(in the rows, 128 means zero)
One hidden turn or mirror swaps the rows below in pairs. Which row is each named row swapped with?
saze: [148 149  96 111 134 137 126 104 157 177 151  78 144 120 151 100 127 120
 129 137 154 115 117  96 114]
basi: [119 122  71  94 136 126 154 129 139 117 145 113 130 112 117 125 119 153
  96 134 104 127 125  99 117]
kikud: [119 141 141 144 114 160 115 129 105 171 123 118 107  80 115 137 156 124
 140 159 111 125 124  85 106]
redor: [147 134 128 145 121 139 131 119 127 124 124 190 134 136 129 117 144 133
 148 127 129 133 139  94 150]
nimu: [143 156 118 136 135 114 122 159 100 166 144 107 116  81 128 141 113 148
 155 150  95 144 122 145 106]
Lel: [161 134 108  92 101 112 132 128 165 150 101 109 150  91 129 112 134 121
 138 147  96 140 134 151 155]
zubo: [153 112 129 139 117 141 104 135 149 110 101 146 152 127 140 139 125 123
  92 126 142 133 115 113 123]
fot: [189 159 124 134 134 141  92 116 156 140 139 128 138  96 126 136 144 143
 134 140 138 190 104 124 117]
Neni: [107 137  70 103 140 124 155 133 139 112 141 117 132 103 108 124 124 136
 101 135 106 132 118  92 116]
gor: [161 134 141 144 132 126 135 122  95 185 150 138 117 163 137 130 140 138
 133 139 103 153 134 128 142]
Dufa: [139 115 111 111  89 120 132 111 146 118 137 120 165 151  89  94 129 143
 108 161 125 126 132 132 117]
gos: [116 135  99 128 137 109  89 118 131 138 129 100 146 131 107 114 129 154
 129 164 157 150 154  82 115]
fole: [121 144  89 125 147 108  88 124 137 143 139 106 139 127 107 119 128 174
 135 160 156 147 156  92 113]
zilap: [128 120 120 150 126 140 132 118 123 160 149 153  94 103 118 106 110 123
 107 125  85 124 165 113 150]
muk: [150 146 121 124 138 115 125 166 109 163 154 111 111  96 131 143 113 138
 156 157  92 142 128 154 109]
boni: [143 159  85 158 137 152 132 138 142 165 166 113 147 135 119 127 161 147
 169 146 138 134 103 116 153]
rodut: [110 130  72  99 134 122 155 124 145 116 141 122 133 107 108 121 112 154
 102 139  99 127 121  96 120]
Zorup: [142 150 123 132 135 115 130 160 111 161 146 116 109  91 132 146 116 147
 156 153  90 154 127 159 111]
funo: [133 159  94 160 136 148 130 132 138 159 164 115 141 137 123 132 161 151
 174 134 144 130  95 115 139]
loz: [156 142 140 132 144 146 116  88 118 177 161 112 117 141 133 106 140 110
 117 138 142 163 114 119  96]
madov: [147 160 116 107 132 104 146 116 147 154 127 102 161  78 107 110 139 109
 112 112 150 141 112 103 126]
Naki: [173 138 127 150 129 158 106 112 153 183 155 163 140 108 132 119 128 132
 111 143 109 160  98 134 100]
rire: [170 135 147 126 143 157 122 128 136 124 120 108 127 139 113 137 152 132
 121 111 145 171 104 124 148]
Kuv: [143 147 134 181 132 158 109 133 106 133 158 113 142 153 111 126 136 127
 119 117 126 130 111 101 128]
tad: [132 115 109 154 151 133 154 128 120 144 175 141 139 109  93 125 121 106
 106 155  87 148 126 136 117]
zaket: [134 113 114 140 124 155 128 113 109 164 154 141  90  97 118 111 111 124
 108 130  99 119 167 102 145]
zopus: [163 129 158  96 145 114 112 130 155 148 122 128 123  86 118 135 145 115
 152 137 131 129  97 136 123]
lofuz: [134 161 115 130 122 104  95 107 164 156 166 112 125 119 128  97 145 109
 160 152 142 130 110 145 110]
gib: [141 114 108 145 132 151 139 101 167 145 136 150 111 138 132 104 145 109
 113 108 145 106 125 108 129]
zugar: [116 145 104 134 147 108  82 115 139 138 135 111 144 129 106 119 132 163
 136 157 167 151 145  98 107]
Lep: [162 126 143 122 113 123  94 101 156 178 106 145 126 104 136 122 144 151
 147 151 141 137 133 154 109]
sidit: [158 179  99 137 146 152 115  92 107 172 148 129 131 103 145 137 136 113
 122 164 136 139 142 114 157]
Somo: [141 140  83 124 100 169 100 134 124 126 116  99 156  98 124  88 155 124
 125 141 148 144 147 127 128]
Sezi: [146 145 122 138 138 111 127 168 107 160 146 110 107  92 131 134 112 142
 159 144  89 147 126 149 117]
dapu: [151 133 117 163 130 121 109 105 156 181 111 122 159 121 118  71 122 153
 119 158 120 135 119 144 123]
butu: [134 118 116 144 121 142 127 123 125 154 159 144  92 103 122 113 113 119
 107 131  89 122 173 117 157]
sipen: [136 156 132 117 119 119 102 103 143 144 141 128 186 125 115 127 150 159
 119 164 126 181 109 120 117]
zodag: [145 123 133 107 135 154 106 135 115 143 141 126 104  95 113 132 172 141
 151 165 168 137 133 115 133]
Mivo: [157 137 111 104  96 109 130 126 164 146  97 125 148  93 120 109 127 139
 133 136  82 135 136 151 153]
sobi: [157 141 111  96  98 118 134 132 158 145  93 115 151  99 128 112 123 136
 134 152  83 148 131 152 149]
laz: [147 159  96 150 129 146 135 135 126 171 169 114 146 127 112 130 157 145
 177 140 138 135  99 118 151]
vot: [153 137 107 104  90 115 127 123 160 144  97 132 151 102 126 109 127 141
 126 136  81 146 135 151 157]
zis: [160 142  99 105  93 113 128 125 158 153  95 118 146  88 118 119 129 130
 131 139  82 142 136 151 148]
nel: [134 151 103 148  92 132 119 113 135 149 145  98 144 116  98 117 102 113
  86 137 137 148 101 102  90]
Forol: [121 100 127 130 126 147 129 102 149 163 152 116 112  95 145 108 129 136
 106 118 123 113 111  81  99]
Bomog: [107 129 117 155 129 186 102 124 147 137 138 122 149 125 137 136 111 123
 104 135 150 131 107 100 123]
golo: [122 141 101 130 139 115  81 122 133 141 132 111 149 128 110 117 125 165
 137 159 164 149 160  91 118]
Bome: [113 132  71 102 135 126 155 125 145 110 138 116 127 115 111 122 110 147
  96 128 102 127 125 102 111]
kat: [136 122 115 148 127 150 142 120 110 152 156 148  95 102 115 108 100 125
 101 130  95 131 164 110 145]
nov: [124 120 108 151 120 144 134 120 115 159 148 152  97  95 115 117 111 113
 101 127  94 127 167 112 148]
Vabo: [126 142 147 138 102 164 111  87 154 156 166 115 150 121 133 120 103 135
 118 167 133 150 122 112  95]
Sibo: [158 123 111 113 110 116 129 127 112 133  99 112 166 118 132 150 115 158
 132 124  80 147 132 120 105]
pel: [136 125 117 159 121 140 126 119 120 156 150 153  97 107 116 106 105 120
 103 130  84 129 161 122 153]
tirel: [115 126 107 121 130 138 100  98 114 144 127 123 103 130 133 131 165 170
 126 112 154 119 115 105 140]
fil: [157 135 104  91  98 118 123 124 164 153 106 116 145  96 126 112 128 142
 129 136  81 135 142 154 158]
derup: [135 158  86 150 137 141 133 151 138 162 169 113 141 132 122 134 155 150
 174 144 139 126 108 118 146]
rad: [140 153 131 124 108 138 121 139 105 158 120 138 123 117 112 168 152 121
 126 138 129 182  90 117 130]
lan: [143 125 138 109  95 151 127 101 127 115 121 109 148 131 126 134 157 131
 127 151 163 127  98 130 116]

sobi pairs with kat
redor pairs with dapu
Forol pairs with zopus
zilap pairs with Mivo
funo pairs with zugar
Lel pairs with zaket
fot pairs with Bomog
nimu pairs with Neni

